A single turn carries every row of the set below to another of its rows. Some are shown first; where does it send the rows asked next?
Z156: [ 0.45 -1.23 -1.59 -0.52  0.16 -1.10  0.89 -2.97  0.42 -0.39 -2.62 -1.56
  0.10]
Z334: [ 2.59 -2.40 -1.62 -0.68 -0.31 -1.00 -0.82 -1.35 -1.34  0.53 -0.54  0.31
  1.95]
Z955: [ 1.13 -0.70 -3.02  2.36  1.47 -1.30 -2.51 -2.68  0.23  0.54 -1.19 -0.83
  0.07]
Z287: [ 0.29 -1.30 -1.08  2.69  0.05 -0.73  0.31  0.00  0.51 -0.21 -1.29  0.97
 -0.29]
Z906: [ 1.31 -0.38 -1.60 -0.92 -0.36 -1.30 -1.79 -2.90 -0.80  0.37 -0.99  0.49
  2.15]
Z332: [ 1.33 -1.04 -1.54  0.74  0.35 -1.13 -0.01 -2.40 -0.53 -1.27  1.68 -0.70
  1.26]
Z852: [ 2.16  0.18 -1.32  2.03 -0.68 -0.67 -0.59 -1.88 -0.05 -0.50 -3.55  0.12
  0.68]
Z382: [ 2.20 -1.32 -1.53  0.15  0.80 -1.34 -0.89 -0.42  1.48 -1.12 -0.53  1.12
  1.20]
Z195: [ 2.56  1.32 -2.06  0.61  0.18 -2.35 -0.63 -2.04 -0.16 -0.88 -0.03 -1.09
 -0.33]
Z369: [ 0.18  0.62 -1.38  3.15  0.56 -0.77 -0.20 -1.19  0.56 -0.39 -0.86  0.26
 -0.52]
Z613: [-0.32 -2.51 -1.31  1.11  1.36 -1.68 -1.62 -2.86 -1.64  0.48 -0.94  1.14
  0.70]
Z772: [ 0.98 -1.93 -1.65  1.03  0.35 -1.69  0.89 -2.20 -0.82 -0.99  1.00 -1.65
 -0.37]
Z10: [ 1.42 -1.15 -2.53  1.34  1.33 -2.06 -1.32 -0.75 -0.83  2.33  0.21 -1.15
 -0.55]
Z255: [-0.12 -1.45 -0.65  0.99  1.13 -1.00 -0.54 -3.37 -1.26 -0.63 -2.13  0.86
  1.19]
Z395: [ 1.41 -1.89 -1.03  0.90  1.12 -1.73  1.06 -1.15 -0.95  0.94 -2.98 -1.22
 -0.97]
Z693: [ 2.46 -3.14 -1.30  0.13  0.48 -1.13 -0.39 -0.09 -0.60  0.93 -1.03  0.42
  1.67]
Z934: [ 1.72 -1.05 -1.15  1.08  0.39 -1.32  0.27 -1.49 -1.33  0.51 -3.96 -0.09
 -0.74]
Z470: [ 2.09  0.34 -2.69  1.23  0.34 -1.75 -1.02 -0.59 -0.49  1.41  0.31 -1.18
 -1.14]

Z934 moves to Z470
Z195 moves to Z906
Now these:
Z10 moves to Z693
Z255 moves to Z369
Z287 moves to Z772
Z382 moves to Z156

A single turn carries every row of the set below to another of its rows. Some are shown first; where does it send the rows asked next?
Z112: [ 1.26 -1.10 -1.56 -2.14 -1.33 -0.78 -1.63 -0.92 -0.74 -0.86  0.17  0.31
 -2.16]
Z368: [-0.96 -0.58 -1.68 -2.28 -1.87 -1.23 -0.95 -0.09  0.00 -0.40  1.12 -0.93
 -0.78]
Z413: [-0.17 -0.23 -0.79 -4.04  1.73  0.00  0.77 -0.48  0.84 -0.19 -2.31 -0.02
 -1.35]
Z577: [ 0.11 -0.49 -2.04 -2.25 -1.24 -0.61  1.28  0.29 -2.94 -1.43 -0.30 -0.30
 -1.02]
Z66: [-1.73 -2.03 -0.49 -1.11 -0.90 -0.43  1.26 -0.34 -0.50 -1.96 -0.67 -0.04
  0.01]
Z818: [ 0.12  1.11 -0.18 -1.61 -0.10 -0.45  1.68 -0.45  1.15 -1.88  0.15 -0.65
 -2.81]
Z536: [ 0.31 -0.47  0.03 -1.97 -0.17 -1.66  1.57  0.05 -0.47 -1.02 -0.53 -1.38
 -3.94]
Z282: [ 0.41  0.28 -1.36 -4.20  1.01  0.60  1.24  0.09  0.18  0.05 -2.05 -1.11
 -1.53]
Z220: [ 0.19 -0.57 -0.53 -0.37 -1.74 -1.17 -1.26 -0.35  0.73 -0.42 -1.05 -0.22
 -0.99]
Z397: [ 0.41 -0.26 -0.56 -0.41  0.60 -0.46  0.65 -1.29 -1.51 -0.65 -0.57  1.49
 -0.87]
Z153: [-0.85  0.00 -0.39 -3.04 -0.09 -2.35  1.13 -0.10  0.57 -2.58 -0.45  0.00
 -2.86]
Z592: [ 0.14 -1.01  0.40 -3.54  0.05  0.57  0.39  0.24 -0.63 -0.16  0.94 -1.07
  0.72]
Z37: [ 0.69 -0.57  1.19 -2.30  0.09 -1.18 -0.08  0.86 -0.80  0.31 -1.71 -0.37
  0.73]
Z426: [ 1.90 -0.97  0.12 -3.91 -0.27  0.15 -0.46  0.17 -1.01 -1.76 -1.01  0.53
  0.13]
Z748: [-0.48 -1.19 -0.77 -4.12  0.92  0.06  1.16  0.18  0.63 -0.18 -2.55 -1.32
 -1.48]

Z818 moves to Z153
Z37 moves to Z592
Z220 moves to Z368
Now these:
Z413 moves to Z748
Z577 moves to Z397

A single turn carries every row of the set below to another of its rows. Some are shown first; where does it send the rows asked next?
Z474: [-1.24  1.38  0.74 -0.26  0.17 -0.34 -1.72 -0.98 -2.89 -0.76  1.59 -0.28]
Z164: [-3.30  1.10  0.86 -0.32  0.67 -1.35 -0.91 -1.51 -1.33 -0.25  0.31  0.52]
Z321: [-0.75 -0.50  2.55 -1.13  3.65  0.53 -1.07 -1.63 -0.93  0.10  1.45  0.41]
Z933: [-1.73  1.41  2.50  1.05  0.25  0.83 -0.56  0.19  0.29  0.14  0.57 -1.43]
Z415: [-3.14 -0.57  3.78  0.58  1.09  1.43 -1.36 -2.07 -2.36 -0.28  0.42 -0.33]
Z169: [-0.77  1.39  1.83  0.57  2.21  0.17 -0.49 -3.50  0.55  0.27  2.19 -0.13]
Z858: [-1.02  0.78  1.45  0.04  0.00  0.96 -2.68 -2.39 -0.90 -1.77  1.87  1.86]
Z71: [-1.21 -0.07  2.56 -0.01 -0.03 -0.53 -0.53 -3.08  0.18  0.06  2.24  1.25]
Z845: [-1.13 -0.26  2.53  0.32  0.57 -0.58 -0.83 -2.94  0.38 -0.06  2.34  1.90]
Z821: [-2.22  0.55  1.24  2.15 -0.28 -0.77 -2.62 -0.50 -1.11 -0.74  1.36 -0.30]
Z327: [-2.40  0.21  2.25 -0.43  0.90  0.78 -1.77  0.88 -1.76 -0.01  0.55 -1.39]
Z3: [-0.27  0.38  1.52  0.41  0.98  0.78  0.65 -1.37 -0.68 -0.07  2.49  1.37]
Z89: [-0.59 -1.50  2.56 -0.67  1.38  1.31 -0.86 -1.94 -0.65  0.20  0.93 -1.64]
Z390: [-1.82  1.42  1.73 -0.96  2.33  2.51 -1.84 -1.38 -0.11  0.06  2.26  0.78]
Z242: [-0.64  0.85  2.88  0.58  1.71 -0.37 -3.57 -1.99  0.10 -1.45  1.73 -1.15]
Z46: [-0.69 -0.59  2.62 -0.42  1.53  2.60 -1.37 -2.09  0.31 -0.23  1.48 -1.33]
Z881: [-0.97 -0.22  3.01 -1.17  3.67  0.93 -1.19 -2.03 -1.03  0.20  1.83  0.03]
Z805: [-2.29  0.49  2.10  1.02  2.25  1.66 -1.87 -0.74  0.90 -1.88  1.14 -1.44]
Z884: [-3.82  1.20  1.29 -0.22  0.47  0.14 -0.57 -1.70 -0.51 -1.24  2.57  0.42]
Z165: [-0.67  2.50  1.74 -0.01  1.10 -0.57 -1.89 -2.12  0.62 -1.37  2.22  0.13]
Z755: [-2.37  1.35  2.20  1.77 -0.26 -1.11 -2.17 -0.93 -1.46 -0.76  1.60  0.71]
Z351: [-3.08  1.42  2.19  1.95  1.01 -0.94 -1.76 -1.48 -0.59 -0.64  1.53  1.61]
Z779: [-0.48  1.83  1.12  0.53  2.11 -0.09 -1.64 -2.95  0.60 -0.91  2.32  0.53]
Z746: [-3.38 -0.33  1.68 -0.02  1.44  0.79 -3.62 -2.09 -2.14 -0.33  0.90 -0.23]
Z272: [-0.17  0.91  2.09  1.37  0.56 -1.04 -2.47 -0.41 -0.30  0.60  1.09 -0.88]
Z39: [-2.76 -0.11  3.01 -0.79  0.89 -0.23 -2.16  0.15 -1.85 -0.81 -0.02 -0.35]
Z56: [ 0.16  0.42  2.92 -0.72  1.61  1.12 -1.98 -2.06 -2.21  0.90  0.60  0.33]
Z372: [-2.01  1.19  2.76 -0.41  1.08  1.23 -1.91  0.17 -1.45  0.26  0.50 -2.12]
Z440: [-0.23 -0.67  2.34  0.81  1.98  2.34 -1.73 -1.41  0.70 -0.39  1.74 -0.61]
Z240: [-3.21 -0.78  3.02  0.63  0.98  1.25 -1.10 -1.78 -2.42 -0.18  0.25 -0.71]
Z802: [-3.40  1.03  0.49  0.09  1.40 -1.16 -0.78 -1.60 -1.34 -0.02  0.48  0.35]
Z702: [-2.09  0.06  2.11  0.56  0.19  2.21 -1.00 -0.93 -2.21  0.91  2.53 -0.78]

Z71 moves to Z321
Z164 moves to Z845
Now these:
Z272 moves to Z242
Z746 moves to Z884
Z39 moves to Z351
Z821 moves to Z165
Z327 moves to Z755
Z702 moves to Z474

A single turn carries every row of the set below to another of its rows. Some are shown first; where does it send the rows asked next?
Z595: [-0.30 -1.66  0.07 -1.39 -1.53 -1.42 -0.03 -0.77 -0.32  1.16  1.33 -0.66
  1.18  0.41 -1.53 -0.67 -1.29 -0.72]
Z587: [-0.30 -1.14 -0.20 -1.07 -1.16 -1.74  0.58 -0.90  0.89  0.57  1.72  0.03
  0.43 -0.80 -1.59 -1.72 -1.30 -0.03]
Z208: [-0.12  1.59  0.60 -0.08  1.66  0.02 -0.17  0.07 -0.77 -0.92  0.24  1.88
 -1.77  0.12 -0.42 -0.71  0.12  0.33]
Z664: [-0.78  0.06 -0.58  0.72 -1.20 -0.28 -1.50  1.65 -1.54 -0.58  0.71  1.25
 -2.02 -0.36 -1.16  0.14  1.24 -0.73]
Z645: [-0.06 -1.45 -0.98 -1.52 -1.53 -2.33  0.07 -0.74  0.86  0.57  1.23  0.44
  0.43  0.30 -1.41 -1.65  0.08 -0.30]
Z151: [ 0.06 -1.36 -0.79 -1.39 -1.67 -1.33 -0.02 -1.05  1.52  0.97 -0.16  0.30
  0.81  0.86 -1.46 -1.11 -1.72 -0.30]
Z444: [ 0.60  0.82 -0.22 -0.43 -0.28  1.61 -0.45 -0.95  0.47  0.56 -1.65  1.81
 -0.83  0.11 -0.16  1.98 -1.52  0.28]
Z86: [ 0.85  1.66  1.86 -0.89  0.09 -0.53 -0.30  0.42  0.29 -0.91  0.13  2.12
 -0.91 -0.45 -1.20  0.84 -0.85  1.02]
Z47: [ 0.53 -1.83 -0.70 -1.20 -0.85 -2.54  0.59 -0.17 -0.97 -0.43  0.07  0.49
 -0.65  0.30 -0.18 -0.89  1.22  0.37]
Z699: [-0.91 -0.95 -1.96 -0.18 -1.89  2.41 -0.25 -0.18 -1.26  0.20  0.14 -0.27
 -1.11 -0.09 -0.17  0.68 -1.11 -1.19]
Z963: [ 0.88  0.20 -0.63  0.27  0.06  1.17 -0.41 -1.51  0.16  0.18 -1.76  1.76
 -1.18 -0.44  0.16  1.55 -1.84  0.26]
Z293: [ 0.77 -0.43 -0.67 -0.06  0.20  1.11 -0.45 -1.71 -0.45  0.44 -1.37  1.39
 -1.33 -1.12  0.53  0.19 -2.51  0.08]
Z979: [-0.35 -1.44 -0.66 -1.00 -2.11 -1.22  0.68 -0.82  0.85  0.79  1.69 -0.13
  0.47 -0.29 -1.90 -1.46 -1.18 -0.69]
Z954: [-0.33  0.80 -0.60  0.06  1.72  0.55  0.54 -0.23 -0.49 -1.19  0.52  1.26
 -1.96 -0.14 -0.59 -1.76 -0.88  0.04]
Z199: [-0.59 -0.05 -0.75 -0.25 -2.53  2.21 -1.03  0.33 -1.48  0.40 -0.15  0.24
 -0.80  0.37 -0.09  1.96 -0.65 -1.20]
Z572: [-0.51  0.38 -0.69  0.27 -1.26 -0.22 -0.95  1.49 -1.21 -0.90  0.96  1.66
 -1.83 -0.49 -1.69  0.43  1.81 -0.23]
Z141: [ 0.39  1.97  0.74 -0.32  1.13  0.11  0.20  0.30 -0.51 -1.00  0.12  2.27
 -1.43 -0.22 -0.57 -0.05 -0.33  0.66]
Z932: [ 0.06 -0.70  0.24 -1.32 -0.73 -2.09  0.85 -0.73  0.49  0.09  1.02  0.04
  1.32  0.29 -0.75 -1.53 -1.65  0.14]
Z573: [-0.69 -0.86 -1.04  0.62 -1.30 -0.35 -1.09  1.09 -1.96 -0.63  0.79  0.77
 -2.14 -1.46 -1.05 -1.07  0.16 -0.65]
Z259: [-0.66 -0.27 -0.95 -0.60 -2.53  2.57 -0.73 -0.11 -1.85  0.23  0.03  0.18
 -0.96  0.11 -0.38  1.57 -0.78 -0.69]
Z581: [ 0.11 -2.12 -0.34 -1.60 -1.50 -0.26  0.16 -0.52 -1.89  1.14  0.15 -0.44
 -0.23  1.82 -1.27 -0.67  0.18 -0.75]
Z660: [ 0.12 -0.25  0.92 -1.03 -2.38  0.79 -1.20  0.24 -1.23  0.37  0.81  1.24
 -0.43 -0.68 -1.47  2.84  0.07 -0.44]
Z776: [ 0.96 -0.36  0.09 -1.60 -0.41 -1.03  1.47 -0.08 -0.36 -0.54 -0.98  0.38
 -0.11  1.82  0.02 -1.80 -1.15  0.40]
Z235: [-0.23 -1.33 -0.38 -1.03 -1.87 -1.07  0.44 -1.25  1.05  1.06  1.14 -0.26
  0.89 -0.55 -1.36 -1.09 -1.99 -0.27]
Z730: [-0.17  0.71 -0.01 -0.89 -1.50 -0.20 -0.31  1.17  0.13 -1.34  1.43  1.92
 -1.60  0.20 -1.87  1.13  1.35 -0.16]
Z678: [ 0.48 -1.91 -0.14 -0.86 -1.24 -0.90 -0.32 -0.82 -0.30  1.06 -2.39 -0.56
  0.13  1.29 -0.89 -0.20 -1.37  0.51]
Z211: [-0.60 -0.36 -0.89  0.96 -1.23 -0.55 -1.17  1.34 -1.67 -0.94  0.66  1.33
 -2.13 -0.94 -1.70  0.22  1.01 -0.50]
Z961: [-0.24  1.76  0.29 -0.47  1.27  0.68  0.11 -0.04 -0.85 -1.14  0.38  1.75
 -1.98  0.12 -0.61 -1.19 -0.40  0.57]
Z535: [ 0.45  0.76  0.36 -1.16 -0.88  1.65 -0.52 -0.82  1.25  0.27 -0.60  1.59
 -0.76  0.88 -1.53  2.33 -0.97  0.05]
Z117: [ 0.76  0.58 -0.41 -0.17  0.07  1.21 -0.56 -1.30  0.04  0.27 -1.54  2.02
 -1.00 -0.20  0.73  1.43 -1.67 -0.01]
Z728: [ 0.11 -0.81 -0.60 -1.33 -1.09 -1.16  0.91 -1.58  1.56  0.62  1.29  0.50
  0.53 -0.15 -1.36 -1.65 -1.70 -0.34]
Z542: [-0.44 -0.11 -0.42 -0.47 -2.51  1.94 -1.00  0.36 -1.72  0.62  0.20  0.65
 -0.75 -0.06 -0.89  2.42 -0.29 -0.83]

Z963 moves to Z259
Z979 moves to Z587
Now these:
Z660 moves to Z730
Z151 moves to Z595
Z678 moves to Z581
Z444 moves to Z542
Z293 moves to Z699
Z117 moves to Z199

